Turns in one plane each, and the order they were made in; the first pair answered
sefe:
[ 13  30  16  12  -4  -6  -8 -25  20 -13  -1   2  26 -33  33  17 -10 -23]  ->  [-19  43  -3  -9   4  -9   6 -20  26 -13 -16   4  47 -14   5   0   1 -20]
[ -5   3  10  -7   8   4   8  12 -24   7 -10 -15 -20  31  -2   2   3   0]  ->  [ 13  -3  23   1   3   9 -10   1 -20   2   0 -17 -33  -7  13  10   3  -3]
[  2  -3   5 -12 -17   0  11  -3  -4 -10  12  12  -4   6  -5 -25   1  -9]  ->  [  5  -6   7  -8 -19  -1  11  -2  -6  -9  13  10  -6   8   1 -22  -1  -9]
[ -2  14  12  12  -3 -17   6  34 -24  12   2  27  -3  32  14  -1  13   8]  ->  [ 16   7  23  17 -11 -12 -16  18 -17   6  14  25 -15 -20  29   7  16   5]
vun:
[ 13  -7   7   2 -11  -4 -13 -16  14  -8   6   7  -3 -63   4   8   8  -7]  ->  [ -1  28 -14  25   2 -13   2 -18  26  -8  10 -10  24 -16  -1  34 -10 -17]
[ -2  -3   7  -8   4   1   1  -3  -2   4  -2   8   2   1  -4 -28   5  11]  ->  [  0   4   7  -4   5   1 -10 -11   6  -2   5   4   1 -15   0 -21   5  10]
[-12  -6  -7  -4 -15  -1  15  16  -6   4 -15  10  10  28  -8  -9   3  -5]  ->  [  0 -19   5 -15 -20   5  -1   9  -9  -1 -12  15  -5 -11  -4 -19  13  -3]
rofo:
[ -7  20   1  12  13 -12  -1 -16  -6 -16   0   9 -13  12  21  21 -17   6]  ->  [ -6  20   3   6  13 -11 -12 -23  -3 -21   1  10 -15 -15  15  14 -12   6]
[ 15  -3   0   3  -8  13 -11   9   4 -10  -1  -1   5 -17  12 -15   5   8]  ->  [ 12  -5  -5  -2 -13  12  -3  13   4  -8  -7   3  12 -10   6 -18   8   8]
[ 14   4  10 -18 -10 -10  -8 -20  40 -14  17   4  17   7   9  30 -21  -7]  ->  [ 11   2   8 -21 -12  -9  -9 -22  42 -16  16   5  18  -4   6  25 -17  -6]
Now pairs of rows:
Each pair is 2 to 3 turns apart.
[-26  18  15   0  31  18 -18  15 -11   0  13  -5 -10  32  -6  -5   5  16]  ->  [-10   8  23  -3  20  24 -39   3  -6  -6  20   0 -22 -23   5  -3  12  15]
sefe then rofo
[ 16   3  20  18  27  -2 -26  -3 -10  -7  29 -17 -28  35  18   8  -3   2]  ->  [ -7  34  -3  15  37  -5 -26 -15   9 -16  25 -23  -3  27  -5  11  -1  -5]
sefe then vun
[ -3  -5 -10 -20  -1  -2   0   2   8 -11   0   1   3 -12  -6  -6  -2  -1]  ->  [  1  -5  -4  -8   6  -5   4   8   0  -5   5  -4  -4  20   5   5 -12   0]
sefe then rofo
[-15 -11   1 -19 -21   6   8  42   1 -11   6  -9  32  -4 -30 -20 -14   0]  ->  [ 14 -24  19   2 -30  11  -6  35  -1 -11  21 -14  12 -28   1  -2 -23  -4]
sefe then sefe
[  3   9 -27   7 -24   5   5  29  -5   4 -31   1  31  32  -8  22  -7  -1]  ->  [ 24  13 -10  26 -14  15 -36   4   3  -5  -3 -11   6 -23  14  40  -9  -6]
rofo then sefe
[-17  17  -7 -20 -13 -16   9  -8  18  -5 -20   1  21 -45 -33  -9   2   9]  ->  [  5  21  27  23  20 -15  -7  -8  -1  -1  14 -27 -26  10  14  29 -29   7]
sefe then rofo then rofo
[ 14 -15  31  -8  19  14 -16   9 -14 -11   6  -6 -25  29   6  -5 -10  10]  ->  [ -8  -2   8 -33  16  16 -18  -1   4 -20  -9   3   0 -13 -28 -27  12  10]
vun then sefe then rofo
[-31  46 -41   2  11  26 -14 -19  25 -29  14  -9  17 -28 -22  24  -5   1]  ->  [  8  24 -16  40   0  22   0  -3   1 -14  31 -15  -5  25  28  54 -33  -1]
sefe then sefe
[-25   3   6 -18  -1   5   0   0  -2  -5  -8   7 -10 -16 -25 -34  24   7]  ->  [  0  -9  31   5   6   7  -9   5 -18   1  10   2 -41   7   8 -15   7   9]
sefe then rofo then vun
[-7 -2  7  4  9 -9 21 13 -1  9 -9 -4 15 26  1 -7 -2 -5]  ->  [ -9   1   6  -9   7  -4  -1  -3   9  -1  -7  -2  16 -31 -10 -15  12  -6]
sefe then rofo then sefe
[  6  -2   5  -7  -6  11 -29 -18   1  -6  21  -9 -15 -22  -8 -13   9  16]  ->  [ 21 -24  11   4 -22   5  -2   3 -16   7  16  -2 -12  25  11  -4  -5  15]
rofo then sefe then sefe
[  4   6  -1  26  -3   0 -22  -6   0  -1  15  -2 -17 -24   7  -7  -9  -8]  ->  [-13  15  -5  25  12  -3 -11   3  -7   3  12  -8 -12  21   0  -9 -14  -5]
sefe then sefe then rofo
[ -7  28  -3  23  34  -3  -1  -1   0   8  12 -12  -1  63   5  22 -17  -3]  ->  [ 31 -27  34   7   4  10 -23  -1 -20  10  15   8 -46  -7  28   2   1   8]
vun then sefe
[ 21   0  14  15   4  -1 -16 -11  -4  -4  15   7 -27  11  32  17 -23 -17]  ->  [-13  10 -15 -27  -4   0  -9 -17  17 -13 -11  24  10 -33 -17 -18   7 -15]
sefe then rofo
[ 25 -15   3  39 -28  -3   8 -16  -4   7  12  22   2 -35  35  16   1 -12]  ->  [-17   0 -24   2 -21  -4  21 -16   7   1 -14  32  34 -39 -13 -16  23  -7]
rofo then sefe
[ 25   3 -10 -18  -8   3  25   1   0  16   7  18 -15   3  10  18  -9  -2]  ->  [ 13  21 -22 -21  -2   2  18 -11  12   9   7  14  -4 -18  -2  18  -6  -4]
vun then sefe then vun
[-11  -7   5 -21   5   0 -12  -2  -2  -2  -7  16  -8 -18 -15 -24  18   8]  ->  [ -6  -4   2 -18   0   0 -14  -5   1  -4  -4  15  -5 -32 -11 -22  15   6]
rofo then vun
[-11 -15  -6 -39  -1  10 -11  -3  -5  -6 -27   3   5 -27 -37 -53  11  20]  ->  [ 31 -41  18   7 -17   1  15  19 -31  13 -12  -1 -12  40  18 -17 -25  16]
rofo then sefe
[ -1  17 -26  -4  -3   1  -4  -1  19  -1   3   4  13 -16 -23   1   7  -8]  ->  [ 20  10 -10  21  -1  -1  -3   3   7   6  18  -6  -6  13   6  21 -13 -10]
rofo then sefe then rofo
[ -7 -20   3 -28  25   4   4  11 -16  15  -3   7 -12  31  -4 -17  14   1]  ->  [ 13 -24  20 -12  27   8 -20  -3 -15  10  15   0 -30   1  17  -3   9  -4]
rofo then sefe
[ 17 -23  13  14 -19  -3  19   6  -9  10   2   2  -7  11  20   4  -5  -7]  ->  [  4 -19  -1  -6 -27   0  16   0   4   4 -10   9  11 -27  -3 -12  10  -6]
sefe then rofo
[-11  -3  14 -17  12   5 -13  -4   5   0  -6  -4  -9 -10  -6 -16   5  17]  ->  [  1  -7  22  -3  14   3 -12   0  -2   4   3  -8 -19   7  10  -4  -5  16]
sefe then rofo then sefe
[  8  16  20  18   3   1  12  14  22  10   6  -9   5  27  26  10  -5 -19]  ->  [  0  26  11  18   4   1  11  11  30   7   4 -11  14  20  19  12  -5 -23]
sefe then vun
[-29   7 -20 -23  13 -13  10   2   5 -18  -9  -4  20   7 -32   5  16 -11]  ->  [ 23 -33  20   2  -8  -7  -6   1 -13 -11  13  -1 -21 -17  21  23   5 -12]
vun then sefe then sefe
[  5   4 -11  -6  -6  -9  -6 -10  14 -10   3   2  27 -26  -2  -3   6  -6]  ->  [ 21   0   2  17   0 -12  -6  -7   5  -4  17  -7  11   3  23  16 -10  -9]
sefe then rofo then sefe
[ 24 -10  18  27  -3   0  -3   6  -5   3  13  -2 -15   1  22   9  -4 -11]  ->  [-18  14  -5   6  17  -2  13  12   2   0  -4  -3   9  35 -15  -8   4  -7]
sefe then sefe then rofo
[-18  24 -11   5  14   2   6  -5   6  -4   3  -5  20   6 -15   6   2  -7]  ->  [-16  25  -7  11  19   3   0  -9   7  -4   9  -9  13   4 -10  10   1  -6]
rofo then rofo
[  0   1  -5  10  21   5  22  -3  -2   6   8 -12  12  14   9  -2  -1   2]  ->  [  9  -4   1   8  16  10   7 -13   3   1  11  -9   6 -26  13  -2   5  -1]
sefe then rofo
